One turn sends every row of this set to another row. A few are shown first. Where does it send the rows asked after them?
vusem: [-12 -11 -15  -8  15 -12  11   1   2  13  12  17]
Takub: [ -2  -1  11 -10  17  14  14   0  14  -5  18   5]
Zagu: [ -6  -6   9   3  27  -3  -7   3 -19  -6  10  19]
lavun: [ -6   8 -12  11   2   0  -9  -3  12   6   9  -1]
Buto: [ -7  -5  -3  -2  24 -17   6   9  -1  -9  18  -4]
fipu: [-4 16 19  2 20  3  5 -8  2  1  0 10]
Datup: [ -6   5   8 -10  23  10  16  -8  12  -9  17   4]
kifen: [-17  -9  -2  -4  20  -4  -3  10  -5  10  11  31]
Gifan: [  2 -13   6   2  19   1  -3   2 -20   0   9  18]
viz: [ -3   5 -15  11   2   4  -7 -13   6   6   8   4]
gibu: [  7 -17   1   0  12   0   4   2 -16   4  10  11]
zop: [-22   0  -4  -3  23 -17  -1  11   1   7  10  21]
ronor: [-19   1   2  13  21   0  -4  -1  12 -12 -11   2]
kelik: [ 0 10 22  1 13  8  3  0  3  4  0 11]
per: [-11 -16  -9   4  15  14   9 -10  14 -11  -1   3]
zubo: [-12 -14  -7  -7  16  -2   3   5  -4  12  12  30]
namul: [ -7  16  14  -2  25   2   9 -14   4  -5   4   8]
gokub: [ 1 -1 16 -7 11 16 10  6 12  0 13  7]
kol: [-18  -2   7  14  19   7  -9   5  10 -11 -11   9]
niro: [-11 -14 -12  -8  14  -6   8   2  -2  13  12  24]
Mabut: [-18  -1  -5  11  20   0   3  -8  14 -12  -9  -2]
Sud: [-20   0  -9  -4  21 -20   4   8   4   8  10  15]
Zisom: [-13   2  -9   6  17  17 -15  -7   6  -8  21  18]
Sefe: [-20  -3  -1  -3  23 -10  -4  12  -2   8  10  28]
nifig: [-14  -9 -10   6  18   5   8 -12  15 -12  -4  -2]
vel: [-11   9  -9  10   5   1 -13   6  16   1  14   0]
detu: [ -9   1 -13   7  13  16 -12 -16   2  -3  16  18]
refu: [ -8  12   9  -6  26   5  14 -14   8  -8  12   6]
mabo: [ -9 -20  -4   4  13  20   4  -3  12 -10  -1   9]
Vid: [-11  -1   7   2  33 -10  -6   7 -13 -11  14  13]
vod: [  6 -17  -3  -2  11  -6  10   4  -8   3  13   1]
mado: [ 2  4 21 -2 10 13  6  6  8  4  6  9]
dofe: [-14 -10   8  11  16  16  -9   7   9  -9  -7  13]
Tuvam: [-11 -17   3   7  13  21  -4   3  10  -9  -3  13]
zonod: [-16  -5 -13  -6  18 -18   9   3   4  11  11  14]
zoluv: [-16   5  -7   6  16  13 -18   3  12  -8  22  13]
runat: [-12   0   2   0  31 -16   0   9  -5 -12  17   3]
raruv: [ -5   3 -15   9   7  11  -8 -18   2   3  11  12]
fem: [  0 -12  -5  -3  16 -13  11   7  -2  -2  17  -5]
kerir: [-15   8  -6   8  11   7 -17   9  16  -5  19   5]

fem moves to Buto
detu moves to raruv
Where do these go?
Sud moves to zop
mado moves to gokub
ronor moves to kol

One turn sends every row of this set to another row. A few are shown first. Where does it send the rows asked after them?
nopu: [  1 -14  -7   6  19   9   0 -18   7   8   8   8   6  20  -3]
Nuz: [  2 -17  14   9  13  11 -20  11   4   9   6 -14   5  -3   1]
keva: [  9 -26  -2  14   5  -2 -34   4  15  13  -1  -1   0   3   7]
Kubot: [  6 -12   5   1  18   0  11  -7   6  14   1   1   3   0 -16]
mezos: [  7   1  -2  16   2   9 -11 -10   6   3 -17  21  -2  12   2]
zino: [  7   7  15 -14  -3 -13 -16  -1   1   4   7   0   2   1   1]
sov: [ 11  -9   5   2   6   0 -10 -17  24  13  -3  19   9   0  -1]
kifa: [12 -8 15  2 13 -7 -8 -2  3 12 24 -5  0  1 12]
gubug: [ -7 -21  17  -1  14 -10 -10  12   3  -7   7   7   4  -1  15]
noga: [-18 -11   3  -1  -2 -20 -14   2  -2   3  -3   0   2  -8  10]
siti: [  7  -1   7  -7  18 -20  -8   5 -10   7   2   6 -16  10   4]
fol: [ -3 -16  -8  12  12   4 -31   1  -8   5  -6   3   0  21  13]
tugot: [ -3   2   9  -2   7   4  -2 -13   2   6  -7  22  11  15  -4]
putu: [-13 -23   1   9   6 -16 -17   0   4   4   7   9   2   4  24]
Vupin: [ -7 -20  -5  -5   8 -11 -19   1  12  -6   5 -10   2  -9   8]
nado: [ 17 -10  -4  -5  13 -14 -25  -6  16   5  13   1 -10   7   9]
semev: [ -9 -20  -4  -7  18 -14 -15   7  -1 -13  -2   3  -5   7  10]
lipim: [ -6 -12   1   7  10  -9 -20  14 -12  11 -17   0 -11   8  -5]
Sefof: [  0  -7  20   2  -1   0 -23  14  -5   6 -12   4  10   0   1]
kat: [  3  -5   2  15   7  11   6  -1  -3   4  -7   3  -6  13 -15]
tigel: [  2  -2  -6   1   5 -14 -19 -11  -8   9  12   3  -4  20  16]
mek: [ 6 -5  5 19  6 22 -6 -9 13  1  1  7  3 12 -2]
pevot: [  8 -11 -11   3  14 -13  -2 -13   8  17 -14  16  -6   5  -8]
vuro: [ 18  -5   6  15   0   5  -3  -3  12   9 -16  11   0  -6  -6]
gofa: [ 16 -17 -11  21   7   4  -2  -6   9  10  -9   3  -9   7  -9]

semev moves to noga
Kubot moves to sov
zino moves to kifa
Where do these go?
kat moves to vuro
lipim moves to Sefof

